Here are some rows, each followed by its group. Groups can overlap.
[-12  36  28   0  36  28 -28 -16  36  36  32 -32 -32 -36   4  20  24 -36  32 -16 -20  24 -28 -28  24   8 -36   4 -36
 -32 -32   4] 0
[-36 -20 -12  36 -36 -40  36 -40   0 -40 -40  -4  40  -8  40  32 -36 -20  36 -32 -36 -12   0  20 -36  36  40 -36  16
  -4  28  40] 1
[ 40 -24 -28   8 -16  -8  12   8 -36 -12 -16  40   0  -8 -16 -32 -12  40 -24  40  36 -28  32  28 -16 -36  16  12  20
  40  12 -40] 2
[-16 -28 -36  32 -24 -24  28 -28 -12 -28 -32  12 -12 -20  28 -12 -28   8  12   8  -4 -40  24  32 -24 -32  28 -28  24
  12  32   8] 3
[ 36 -32 -40  16 -28 -20  20 -12 -40 -28 -28  36  -4   4  16 -24 -20  32 -12  24  16 -36  36  40 -28 -28  28 -12  28
  36  20 -28] 4
[ 40   0   4  40  -4   4   4 -12 -24  -8 -16  24 -16 -36 -16   4   0  24  12  28  24 -40   4  12  -8  -4  20 -16  -8
  32 -24 -28] 2
[-36   0 -28 -36 -12 -16  16  16   0   4 -12   8  12  40  16 -12 -16   8 -28   4   0   4   4   0   4 -40  -4  24  40
   4  40   0] 0
[ 12 -40 -28   8 -20 -28  24   4 -40 -20 -20  36 -16   4   0 -40 -24  40 -40  36  28 -16  40  36 -24 -36  20 -24  40
  36   4 -40] 5
[ 24  32   8 -40  12  28 -16  40   8  12  12  -8   8  20 -40  20  36   0 -12   4   8  36 -24 -20  32 -12 -20  36 -12
  -4  -4 -16] 3
[ 28   4   8 -16   4   8  -8  16  -4   4   4  20  32  32 -28  -4   8  20 -28  24  32   4  -4  -4   4  20  -4  24  -8
  12 -32 -16] 1
[-28 -24 -16  36 -40 -40  32 -36   0 -40 -40  -4  36 -12  40  32 -36 -16  40 -36 -36 -20   4  24 -40  32  40 -36  16
  -8  36  40] 5
[ -4  32  28 -24  16  12 -16  32  16   8  12 -20  20  16 -32  28  28 -12   4  -4  -4  32 -32 -28  20  16  -8  32 -20
 -16  -4  16] 4
[-36   0 -40 -24 -16 -16  16  16   0   4 -16   8  16  40  20 -12 -16   8 -24   4  -4   4   4   4   4 -40  -4  16  40
   4  40   0] 0
[ 36 -40 -28  40 -40 -28  40 -36 -40 -36 -40  20  -8 -36  28  20 -40  12  20  -8 -24 -40  36  40 -36   8  40 -36  28
  16  32  20] 4
[ -8  32  32  20  36  16 -28 -20  36  36  32 -36 -40 -40   4  16  20 -36  32 -16 -20  24 -20 -32  24  12 -36  -4 -36
 -36 -28   8] 0
[-12 -36 -28  40 -40 -36  40 -32 -24 -36 -40   4  32 -28  32  12 -40   0  28 -12 -32 -24  28  40 -32   8  36 -32  32
   4  36  28] 6
[ 28   4  16  12   8   8  -8  20  -4   4   4  12  24  20 -32  -8   8  24 -16  24  32   0  -4  -4   4  24  -4   0  -8
  20 -36 -12] 1
[ 24  28  12 -40  12  36 -20  36   8  20  16  -8  -4  24 -36  24  36   0 -12   0   0  28 -24 -12  36 -12 -28  40 -12
  -8   4 -12] 3
[ 24   0   4   0   4   8  -8  28 -16   4   8  28  16  28 -36 -32   4  32 -36  40  40   0  16   0   4   8  -4  20   0
  28 -40 -32] 1
[-32 -20 -16  40 -36 -40  36 -40  -4 -40 -40  -4  40 -12  40  32 -40 -20  36 -32 -36 -12   0  24 -36  36  40 -36  16
  -4  28  36] 1
[ -8  28  32  24  32  12 -36 -24  40  40  36 -40 -40 -40   4   8  16 -36  28 -20 -20  16 -20 -28  24  12 -36  -8 -36
 -40 -28  12] 0
[  8   0   4  -8   4   4  -4  24 -16   0   4  24  16  16 -32 -32   4  28 -32  36  40   0  12   0   0   8   0   8  -4
  28 -32 -24] 1
[  8 -20  -8  12 -12 -12  12   8 -24 -12  -8  28   0   8  -4 -32  -8  28 -36  28  24 -20  28  16 -12 -16   8 -16  20
  28  -4 -28] 6
[-36   4 -24 -20 -12 -12  12  16   4   8 -12   4  24  40   8  -8 -16   4 -28   4  -4  12  -4   0   4 -40  -4  12  36
   8  40   4] 0
[ -4  36  28 -40  24  32 -28   4  28  28  12 -24   4  -8 -16  36  32 -24  20 -16 -12  40 -36 -40  20  28 -24  28 -28
 -24 -24  16] 4
[-12  12  12 -20   8   8  -8  24  16   8   8 -16  -4   4 -16   4   8  -8   0  -4  -8  24 -12 -12  12  -4  -8  16 -12
 -12  12  12] 3
[-28 -24 -20  36 -40 -40  36 -40  -4 -40 -40   0  40   8  40  32 -36 -16  36 -32 -36 -16   0  20 -36  36  40 -36  16
   0  28  36] 1
[  4  -8   0  12  -4  -8   4  -4 -12  -8  -4  16  12   4   4 -20  -4  16 -16  16  20 -12  12   4  -8   8   8 -20   4
  16 -12  -4] 5
[ 12  -4  -4  28   4   8  -4  24  -8   4   0  16 -28 -20 -32 -28   0  24 -20  40  40 -32  16   8   4 -36   0   8  -4
  24 -20 -40] 3
[ 32 -40 -40 -28 -28 -24  24  -4 -40 -24 -20  40  20  40   8 -40 -24  40 -40  36  28 -24  40  36 -24 -32  20   0  40
  40  16 -40] 1
[ 20  -8   0  36  -4  -4   4   4 -20  -8  -8  16 -24 -32  -8 -20  -4  20 -12  28  28 -28  20  12  -8 -28  12 -16   4
  20   0 -28] 3
[-16  24  28   0  36  12 -32 -24  40  32  36 -36 -40 -36  20  24  24 -36  40 -20 -20  16 -28 -28  12  16 -36  -4 -40
 -36 -28  16] 3
[ 20  -8   0  28  -4  -4   4  12 -16  -4  -4  20 -12 -24 -16 -24  -4  24 -16  28  32 -24  16  12  -4 -24   8   0   0
  20  -4 -28] 2
[-32  20  32   4  40  12 -36 -24  40  32  40 -40 -40 -40  24  12  24 -40  40 -32 -24   8 -32 -36   8  28 -28 -20 -40
 -40 -36  24] 3
[  8  -4   0  20   0   4   0  16 -16   0   0  24   0 -16 -20 -24   0  20 -16  36  36 -28  12   8   0 -36   4  12   0
  28 -12 -32] 3
[ 28  -4   4  28   0   0   0  24 -20   0   0  24 -12 -24 -28 -24   0  28 -20  36  36 -20  16   8  -4 -32   4   4   0
  28 -20 -36] 2
[-12  40  40 -12  16  24 -40  20  28  16  12 -32  12  -4 -20  40  40 -24  20 -24 -16  36 -40 -40  12  40 -12  16 -32
 -28 -12  28] 6
[ 12  24  20 -36  16  36 -20  40  12  20  24 -16 -20  16 -36  20  28  -4 -16   0   4  24 -24 -16  40 -12 -24  36 -16
 -12  12  -8] 0
[ 16   0   4   4   4   4  -4  16  -8   0   4  24  20  24 -24 -28   4  28 -32  28  36  -4   4   0   0  12   0   0  -4
  24 -28 -16] 1
[  0  20  24  -8  32  40 -24  -4  24  40  36 -20 -36 -24  -8   0  12 -20  16  -8  -8  24 -16 -24  32   4 -36  20 -24
 -24 -24  -4] 0
[-40   8   8  20  -8 -20   8 -16  16  -8   0 -28  36  32  28  40   0 -36  28 -40 -36  20 -32  -8  -8  36   4 -24  -4
 -32  40  40] 5
[ 40 -16 -20 -12  -8   0   8  24 -36  -4  -4  40 -16 -12 -36 -36  -4  40 -32  40  40 -24  36  20  -8 -36   8  16  20
  40 -16 -40] 2
[-16  12  12 -40  32  12 -12   4  20  28  32  -8 -32  12  -8 -32  12 -12  -8   8   8  16  -8 -12  28  -8 -36  32 -16
 -16 -32 -20] 2
[ 20  20   8 -32  16  28 -20  40   8  24  24 -12 -28 -20 -40   0  16   4 -28   8  16  32  -8 -12  32 -32 -20  32 -12
  -8   8 -24] 0
[ -4  20  28   8  24  12 -12  28  20  16  16 -20 -20  -8 -32  -4  16  -8 -12   4   0  28 -12 -12  28   0 -16  24 -20
 -16 -20  -4] 2
[ -4  32  36  16  32  36 -24  12  28  32  28 -28 -36 -32 -16  24  24 -28  12  -8  -8  28 -28 -32  28   4 -28   4 -28
 -24 -24   4] 0
[ 28  -8  -4  24   0   0   4  20 -16  -4   0  16 -32 -24 -16 -28  -4  24 -16  28  32 -32  20   8  -4 -28   4 -12   0
  16   0 -24] 2
[ 24  20   8 -40  12  28 -16  40   8  16  20 -12 -24  -8 -40   0  32   8 -24   4  16  32 -12 -12  32 -24 -20  36 -12
  -8   8 -24] 0
[ -8 -16 -24  16  -8  -4   8   0  -8  -4 -12  20 -12 -12   0 -24 -12  16  -4  24  28 -32  20  12  -4 -36   8   0  12
  16  24 -20] 3
[  4  24  24 -12  28  36 -24   8  24  32  28 -24 -36 -16 -12  12  32 -24   8  -8  -8  20 -24 -24  32   0 -36  24 -24
 -24 -20   0] 0
[-16  36  32 -20  28  28 -32   8  28  28  24 -28  -8 -12 -16  32  36 -28  16 -20 -12  36 -32 -32  20  28 -24  20 -28
 -28 -24  20] 4
[  8  -4   0  16  -4  -4   4  -4 -12  -8  -4  20  16  24   0 -16  -4  20 -24  16  20  -8   8   4  -8  12   4  -4   4
  12 -12  -8] 5
[-36 -36 -32  28 -36 -32  40 -28  -8 -32 -36   4  36  12  32   0 -40  -4   4 -24 -32  -8  24  28 -28  12  32 -32  36
   4  36  32] 5
[  4 -40 -36  40 -40 -32  40 -32 -28 -36 -36  12   0 -16  32   4 -40   8  16 -12 -28 -40  32  40 -32   0  36 -32  32
  12  36  24] 6
[ 24 -24 -28   8 -12 -12  12   4 -28 -12  -8  28   4  28  -4 -36 -12  32 -32  28  32 -28  32  12 -12 -16  12  -8  24
  28  -8 -28] 6
[-16   8  -4 -24   8   8  -8  40   4   8   8   8 -12  32 -36 -12   4  12 -36  20  32  16  -4  -4  24 -40 -12  36  16
   8  24 -20] 0
[-12  36  32 -36  16  24 -36  20  24  12  16 -24  28  16 -20  36  32 -24  12 -20 -12  40 -36 -36  20  36 -16  32 -24
 -24 -20  24] 4
[-36 -28 -24  16 -32 -36  36 -32  -4 -36 -32   0  40  32  36  12 -36  -8  24 -32 -32  -8   4  16 -32  24  32 -32  32
   0  32  36] 1
[-36 -32 -32  32 -36 -32  36 -28  -8 -32 -32   4  40  40  36  12 -36  -4  -4 -24 -32  -8  16  28 -32  16  32 -28  36
   4  36  36] 1
[-12  28  32   4  36  16 -28 -20  36  40  36 -32 -40 -36  12  24  20 -36  36 -16 -20  16 -28 -28  20  16 -36   0 -36
 -36 -28  12] 0
[ 20  28  16 -40  12  36 -24  36  12  24  16  -8  -8   8 -36  16  20   0  -8   0   0  32 -24 -16  36 -12 -24  40 -16
 -16   8 -12] 0
[-16  40  40  12  20  16 -40   8  36  20  16 -36   8  -4 -12  40  40 -28  28 -36 -24  36 -40 -40   8  40 -20   8 -36
 -36 -12  32] 4
[-20  12  20 -24  28  40 -12  24  20  28  28 -12 -28  20 -12  -8  12 -12   0  -4   0   8 -16 -16  40   4 -28  36 -24
 -12 -16   8] 3
[ 20 -28 -24  -8 -16 -16  16   8 -32 -16 -12  32  -4  24  -4 -40 -16  36 -36  32  28 -24  36  20 -16 -20  12 -16  28
  36   0 -32] 6
[ 20 -32 -32  -4 -16 -16  20   4 -32 -16 -16  36   4  28  -4 -40 -20  40 -36  36  32 -20  40  28 -16 -24  16 -12  36
  36  -4 -36] 5
[ 28  -8  -4  36 -32 -36  32 -40 -16 -32 -24 -16   4 -40  36  12 -28 -20  24 -40 -40   0  16  12 -40  28  32 -40   8
  -4   4  24] 5
[ 36 -16 -12  36 -16 -16  16 -16 -24 -24 -24  20 -12 -28  12  -8 -12  20   8  16   8 -36  20  28 -24 -16  28 -24   4
  20  12 -12] 2
[ -4 -16 -12  20  -4  -4  12   0  -4  -4 -12  12 -28 -28  -4 -28 -12  16  -4  24  24 -32  24  12  -4 -36   8 -12  12
  16  24 -20] 3
[-40   8  16 -32   8   4  -8  20  20   4   8 -20  20  20  16  20   8 -20  12 -24 -12  20 -24  -8   8  24  -8  12 -12
 -20  20  32] 4
[-16  40  40   8  24  20 -36  12  32  16  20 -32  16   4 -20  40  36 -28  12 -24 -16  40 -40 -40  16  40 -12  12 -28
 -32 -24  28] 4
[-24  40  40  24  24  20 -40   8  36  16  16 -40   0 -32 -16  40  40 -32  20 -36 -24  40 -40 -40  12  40 -12  -4 -36
 -36 -16  32] 4
[-40   0   0  20 -20 -28  24 -28  16 -24 -16 -40  32  32  40  36 -20 -40  32 -40 -40   8 -12  -8 -28  32  20 -32   8
 -36  40  40] 1
[ -8 -28 -20  32 -32 -40  40 -36 -16 -40 -36   0  36 -28  32  24 -36  -8  28 -24 -32 -12   8  32 -40  20  40 -40  20
   4  24  32] 5
[ 28  28  16 -32  12  20 -24  36  12  24  16 -16 -32 -16 -40   4  20   4 -16   4   8  36 -12 -20  28 -16 -24  28 -16
 -12   4 -12] 0
[ 28 -40 -40 -32 -28 -24  28  -4 -40 -24 -24  40  28  36  12 -40 -24  40 -40  36  28 -16  40  36 -20 -32  20   0  40
  40   8 -40] 5
[ 24 -40 -40 -24 -28 -28  28  -4 -40 -24 -24  40  28  40  12 -40 -32  40 -40  40  24 -20  40  40 -24 -36  24 -12  40
  40  12 -40] 1
[ 32  -4   0  -4   4   4  -4  28 -20   0   4  24 -16 -20 -32 -28   4  32 -16  40  40 -28   8   4   4 -32   0  20  -4
  28 -24 -40] 2
[-20  36  36  -8  24  24 -32  24  24  16  20 -28  16   4 -24  36  36 -20  12 -20 -12  36 -36 -36  16  36 -12  16 -24
 -20 -24  24] 4
[ -4   8   0 -28   8   8  -8  40   4  16   8   4 -24  24 -40 -12   4  12 -36  20  36  12  -4  -8  28 -40 -12  32  16
   4  28 -24] 0
[-12  36  36  -8  12  16 -40  24  28  12  24 -28   8  12 -24  36  32 -24  12 -24 -12  36 -36 -36  12  36 -12  20 -28
 -32  -8  28] 4
[-24  28  32  20  40  16 -28 -20  40  36  36 -36 -32 -36  16  16  24 -36  36 -20 -24  12 -32 -36  20  16 -32  -8 -40
 -40 -36  16] 3
[ -4  12  16  -4  28  40 -16  32  20  24  28 -16 -24  12 -20   0  24 -12  -8  -8  -4   8 -20 -12  36  -8 -28  36 -20
 -16  -8   8] 0
[ 12   4   8   0   0   0  -4   4  -4  -4   0  12  36  36 -12   4   4  16 -20  12  20   0  -4   0  -4  20   0   0  -4
  16 -28   0] 1
[-16  40  40  -4  20  24 -40  20  32  20  20 -36   8   0 -16  40  40 -28  20 -28 -16  36 -40 -40  16  40 -12   8 -32
 -28 -20  28] 6
[  8  -4  -4   4  -4  -4   0   0  -8  -4  -4  20  16  28  -8 -16  -4  20 -12  16  20 -12   8   4  -4  12   4   4   0
  12  -8  -8] 5
[ 24   0   0 -28   4   4  -4  20 -20   0   4  36  32  40 -32 -28   4  36 -36  40  40  -4   8   4   4   8  -4  28   4
  32 -40 -32] 1
[-32 -28 -28  32 -32 -40  36 -32   0 -36 -36   0  36  12  36  12 -36 -12  32 -28 -32 -12   8  16 -32  20  36 -36  28
   0  32  36] 1
[ 32 -12 -12  20  -8  -4   0  16 -20  -8   0  28 -12   4 -12 -20   0  24  -8  24  32 -28  12   8  -4 -24   4  12   0
  16   8 -28] 2
[-40 -12 -16 -28 -20 -36  28 -36  24 -28  -8 -36  36  16  40   8 -28 -40  40 -40 -40   4  -8  -4 -28  32  16 -32  16
 -40  40  40] 1
Which 3 groups are nearest to each row below, nearest first, going by the distance to the centre of the group?
[ 12   0   0 -20   4   0   0  16 -12   0   4  24  20  32 -24 -24   0  28 -28  32  36  -8   8   0   0   8   0   8   4
  20 -32 -20] >> 2 6 1
Which 3 groups are nearest to each row below, nearest first, going by the distance to the group's nearest row?
[-12  36  36   0  16  20 -40  24  28  12  24 -32   8   0 -20  36  40 -24  16 -24 -16  40 -36 -40  12  36 -16  12 -28
 -28 -12  28] >> 6 4 0
[ 32  -8 -32   0 -28 -28  28 -40 -12 -28 -28  -4   8 -32  36  28 -28 -24  24 -40 -40   0  16  16 -36  24  28 -40   8
  -4  12  20] >> 5 1 6
[  4 -16 -12  32  -8 -12  12  -8 -20 -16 -12  16  16  12  12 -20  -8  20 -20  16  16 -28  20  12 -12  -4  16 -20  12
  24  -4  -8] >> 5 6 3
[ 40  -4 -12  36 -16  -4   8 -24 -24 -20 -24  28 -16 -16   0  12  -4  20  12  16  20 -40   8  20 -16  -4  24  -4  -4
  24   4 -24] >> 2 3 5
[  8 -12  -4  -4 -12  -8   8  -8 -20  -8  -8  24  16   0   4 -16 -12  20  -4  20  20 -16  12   8 -12   0   8   0   8
  20   8 -12] >> 5 6 3
Which 2 groups are nearest to each row below, nearest first, going by the average distance to the group's rows?
[-32  24  36   8  40  12 -36 -24  40  32  36 -40 -28 -40  24  20  20 -40  40 -24 -24  16 -36 -28   8  24 -28  -4 -40
 -40 -36  20] >> 4 0
[ 12   0   8 -20   4   4  -4  16  -8   0   4  20  24  12 -28 -20   4  24 -32  28  36   0   4   0   0  12   0   8  -4
  20 -32 -16] >> 2 1
[ 40 -16 -16 -12  -8   0   4  28 -36  -4  -4  40 -24 -20 -36 -36  -8  40 -28  40  40 -28  36  20  -8 -36   8  12  16
  40 -16 -40] >> 2 3
[-24   4 -12 -12   0   0   0  36   4   8   4   4 -16  32 -24 -12   0  12 -36  12  20  12  -4  -4   8 -40  -8  28  24
   4  36 -12] >> 0 2
[-24   8   8   4   8   4  -8  24  12   8   8 -16  -4  24  -4   8   8 -12  -4 -12  -8  24  -8  -8   8 -12  -8  20  -8
 -20  24  16] >> 0 4
[-28   4  -8   0   0  -4   4   0   4   4 -12   8  -4  -4   4  -4  -8   4   8   8  12  -4   0   0   4 -28  -4  12   8
   8  28   8] >> 2 3
[-36 -28 -36  28 -24 -28  28 -16   0 -16 -28   8  -4   0  24 -24 -32   8  -8   8  -4 -20  28  24 -16 -40  16 -24  36
  12  36   4] >> 5 6
[-36   8   8   0  24  40 -12  32  12  20  12   8 -20  24 -28 -16   8   8   0  16  40  -4  -8  -8  40 -20 -16  40  -8
   0  16  -4] >> 0 3
[ 20 -36 -40 -32 -28 -24  24  -4 -40 -20 -24  40  28  36   8 -40 -24  40 -36  36  28 -24  40  36 -20 -32  20   4  40
  40  12 -36] >> 5 2
[ 32 -32 -36   8 -28 -24  24 -12 -36 -28 -28  32   8   8  24 -20 -20  28 -24  24  12 -36  32  36 -24 -24  28 -16  28
  32  20 -24] >> 5 2
[  8  16  12 -20  20  40 -24  36  16  24  28 -12 -32  16 -32   4  16  -4  -4  -4   8  16 -20 -16  40 -12 -28  36 -16
 -20  16   0] >> 0 3
Which 3 other groups have their centres nearest to the centre of group 1, nearest first?
5 6 3
Group 5 spreads out most along one direction. Which 3 other groups' directions of most spread are closest to that one, closest first?
1 3 0
Group 6 spreads out most along one direction. Which 3 other groups' directions of most spread are closest to that one, closest first?
4 3 2
Which 2 groups are nearest to each row below, nearest first, going by the distance to the group's nearest row?
[ 40  -8  -4  28 -32 -36  32 -40 -24 -32 -24  -8   0 -40  32   8 -24 -16  16 -36 -40   4  24  16 -40  24  32 -40   8
  -4 -12  12] >> 5 4
[-32   4 -20 -16  -4  -4   4  32   4   8  -4   4   0  36  -8 -12  -4   8 -36   8  12   8   0  -4   8 -40  -8  16  32
   8  40  -8] >> 0 3
[-12   8  -4 -40   8   8  -8  36   4   8   8   8  12  36 -36 -12   8  12 -36  24  36   8  -4  -8  24 -40  -8  40  16
   8  24 -28] >> 0 3
Which 3 other groups have their centres nearest to the centre of group 6, nearest first?
1 5 3
Which 3 groups are nearest to each row below, nearest first, going by the average distance to the group's rows?
[ 40   4   4  36   0   8   0 -16 -16  -4  -4  16 -32 -36  -8  -8   4  12   4  24  16 -36   4   4  -4  -4   4 -12  -8
  16 -28 -32] >> 2 3 5
[  0   4  -8 -12   4  -8   4 -28   4   4   8   0 -40 -28  28 -36  -4  -8   4   0 -16 -12   0  -4   0 -16  -4 -24  -4
  -4  -8 -16] >> 2 3 0
Which 3 other groups have their centres nearest to the centre of group 4, nearest first?
0 3 6
Which 2 groups are nearest to each row below, nearest first, going by the distance to the centre of the group?
[ 36 -40 -32  40 -40 -28  40 -32 -40 -40 -40  24   4 -28  32  20 -36  12  16 -12 -28 -40  28  40 -36   4  40 -28  24
  20  32  20] >> 5 1
[-32  24  36  28  40  12 -36 -24  40  36  40 -40 -40 -40  20   8  20 -40  36 -24 -24  12 -28 -28  12  20 -32 -24 -40
 -40 -40  20] >> 4 0
Which 3 other groups have their centres nearest to the centre of group 5, nearest first?
1 6 2
Which 3 other groups have their centres nearest to the centre of group 3, nearest first?
0 6 2
Group 0 spreads out most along one direction. Which 3 other groups' directions of most spread are closest to that one, closest first?
3 6 4
